Look-ups in named tables: a row name and a column name give one cell, copied from the table.

das =
|  | vovu | mip | gos | gaba | lor |
|---|---|---|---|---|---|
| zevir | 6344 | 4967 | 5519 | 4665 | 4825 |
| nofit | 6249 | 4965 | 5776 | 5352 | 4150 |
| puz | 3775 | 2730 | 1629 | 1514 | 9691 |
| nunatet | 4754 | 5272 | 3575 | 4415 | 7745 |
| vororad | 5284 | 3849 | 5621 | 3973 | 5570 |
| bife | 5076 | 2752 | 1177 | 2579 | 8167 |
| kigev | 7233 | 5794 | 8048 | 3426 | 9041 |
| nedede | 7490 | 5214 | 5141 | 6049 | 5982 |
| migiga | 5359 | 5937 | 5831 | 4607 | 5440 |
| kul | 3535 | 6052 | 6471 | 4850 | 5782 |
| vak | 5368 | 6229 | 6349 | 4610 | 5192 |
| veki | 3287 | 6694 | 3126 | 6675 | 5444 |
| fus | 8150 | 6154 | 4635 | 7940 | 2537 |
| ser | 7383 | 5358 | 2868 | 7005 | 4338 |

vovu of vak = 5368
gos of puz = 1629
mip of nunatet = 5272
lor of fus = 2537
gos of fus = 4635
gos of migiga = 5831
gaba of zevir = 4665
vovu of nunatet = 4754
gaba of vororad = 3973
gaba of nunatet = 4415
lor of veki = 5444
mip of vororad = 3849
vovu of nofit = 6249
mip of nofit = 4965
mip of ser = 5358
mip of nedede = 5214
gos of kul = 6471
gaba of puz = 1514

vivon =
|  | dis | mem |
|---|---|---|
| sak | -2 | -39 |
| vek | 52 | -62 |
| mazadaf | 90 | -92 |
| fomipek | 71 | -61 |
| zal | -20 | -46 |
| ziz | -51 | -38 |
| budil | -2 | 18 |
| rabom | -71 | 91 |
| kem | 3 | 11 |

mazadaf, mem => -92
sak, dis => -2
vek, mem => -62
rabom, mem => 91
vek, dis => 52
budil, mem => 18
budil, dis => -2
Which row has the largest mem? rabom

kesof:
         vura  bufuget  pifas  zipem  menos
rok       169       86    227    145    116
sig       164      149    140    151     88
lil       186      177     93    171     26
luforez   180      101    203    144     97
vatunu    102      189    111    141    219
lebub     143       74    226    112    223
tizi      128      142    167    123    249
nol       136      150    178    151    238

sig, menos -> 88
rok, vura -> 169
vatunu, vura -> 102
vatunu, zipem -> 141
tizi, vura -> 128
sig, zipem -> 151
luforez, zipem -> 144
lil, pifas -> 93
lebub, vura -> 143
lil, bufuget -> 177
tizi, zipem -> 123
tizi, pifas -> 167
rok, zipem -> 145
vatunu, pifas -> 111
vatunu, bufuget -> 189
nol, pifas -> 178
luforez, bufuget -> 101

deko:
	mumi	kifi	ruv	telat	nam	lonozu
teviseb	24	50	21	23	29	59
mul	24	36	54	54	29	70
lorefe	38	31	28	56	29	81
bap	26	34	53	52	29	62
lenoza	35	24	39	40	29	61
logoke	67	24	55	25	29	56
lil	51	30	59	59	29	67
fak	13	50	46	38	29	61
zofiko	15	34	49	35	29	52
lemeba	24	38	57	49	29	55
fonipi	21	32	30	34	29	61
ketulek	27	50	43	42	29	51
zedeza	34	29	57	53	29	72

fak, mumi => 13
lenoza, nam => 29
fonipi, nam => 29
logoke, telat => 25
ketulek, mumi => 27
ketulek, telat => 42
bap, lonozu => 62
lemeba, telat => 49
zofiko, nam => 29

kom
columns: buk, gifigo, pul
ruru: [219, 214, 223]
gur: [207, 205, 228]
lokilob: [223, 192, 194]
zus: [39, 169, 201]
bir: [221, 210, 175]
kunal: [194, 222, 181]
pas: [242, 221, 182]
bififus: [133, 125, 230]
vukaro: [204, 229, 230]
tov: [180, 236, 193]
lag: [150, 147, 214]

What is the buk of pas in kom?
242
What is the gifigo of zus in kom?
169
What is the buk of bififus in kom?
133
What is the pul of lag in kom?
214
What is the buk of bir in kom?
221
What is the pul of kunal in kom?
181
What is the pul of tov in kom?
193
What is the buk of lokilob in kom?
223
What is the gifigo of gur in kom?
205
What is the buk of kunal in kom?
194
What is the gifigo of bififus in kom?
125

liv:
|  | navom | mus | gof | labu | gogulu | pupimi | duz | tibilab | zuti | sanut |
|---|---|---|---|---|---|---|---|---|---|---|
| mosen | 3918 | 694 | 5281 | 8252 | 4694 | 6689 | 7191 | 5559 | 5226 | 4408 |
| kuvip | 5768 | 7363 | 6995 | 3337 | 3884 | 5500 | 3616 | 5784 | 8512 | 7343 |
| gitus | 7130 | 7998 | 5773 | 3989 | 6720 | 6675 | 8450 | 5833 | 9618 | 5042 |

navom of gitus is 7130
duz of kuvip is 3616
labu of gitus is 3989
mus of mosen is 694
gof of gitus is 5773
gogulu of kuvip is 3884
tibilab of mosen is 5559
zuti of kuvip is 8512
gogulu of mosen is 4694
labu of mosen is 8252

tuvo =
         bevaz  pevita    zok  misup   tuza
sapumo   53390   44226  29053  44846  72730
tosase   68745   61390  84224  50269  81425
gobopod  67860   62295  82432  51094  79738
pubob    87627   73208  54174  78265  36090
lifov    87774   80427  57119  80196  33422
midar    63919   63184  74339  53034  72951
bevu     28932   46541  32449  92579  46590
tepeken  66706   62817  81067  52112  78543
gak      62336   61961  69668  53561  69448
seta     59304   40686  17093  36305  75106
beb      88356   74236  54516  77370  36199
tos      86562   70118  56080  75982  38962
baf      42492   50057  37422  80030  51037

pevita of gak: 61961
bevaz of seta: 59304
tuza of tosase: 81425
bevaz of gak: 62336
pevita of tos: 70118
bevaz of bevu: 28932
misup of tosase: 50269
zok of tepeken: 81067
tuza of bevu: 46590

lobi.csv
,deg,venalon,tudotun,tob,bezo,tutoke,gibevo,faterav
finaluk,3712,4959,4967,4293,3570,3607,4232,4099
dasid,4769,2241,2133,1936,7048,3922,2025,2222
sul,4687,1922,1808,2938,7610,4671,3074,3365
vifu,4320,5200,5214,3487,3685,3469,3403,3240
tepotak,3436,4891,4873,4800,4239,3694,4766,4675
desok,4974,2789,2785,3196,5012,4738,3270,3469
nolel,6073,759,735,4427,6548,7054,4660,5190
tovor,3653,3092,3115,4290,3214,4266,4341,4450

nolel, tob => 4427
nolel, venalon => 759
tepotak, deg => 3436
finaluk, tob => 4293
finaluk, faterav => 4099
finaluk, tudotun => 4967
tepotak, faterav => 4675
finaluk, tutoke => 3607
nolel, deg => 6073
sul, tutoke => 4671
dasid, bezo => 7048
tepotak, venalon => 4891
tovor, faterav => 4450
desok, venalon => 2789
dasid, venalon => 2241
desok, tudotun => 2785
nolel, bezo => 6548
sul, venalon => 1922
dasid, gibevo => 2025
Which row has the largest deg? nolel

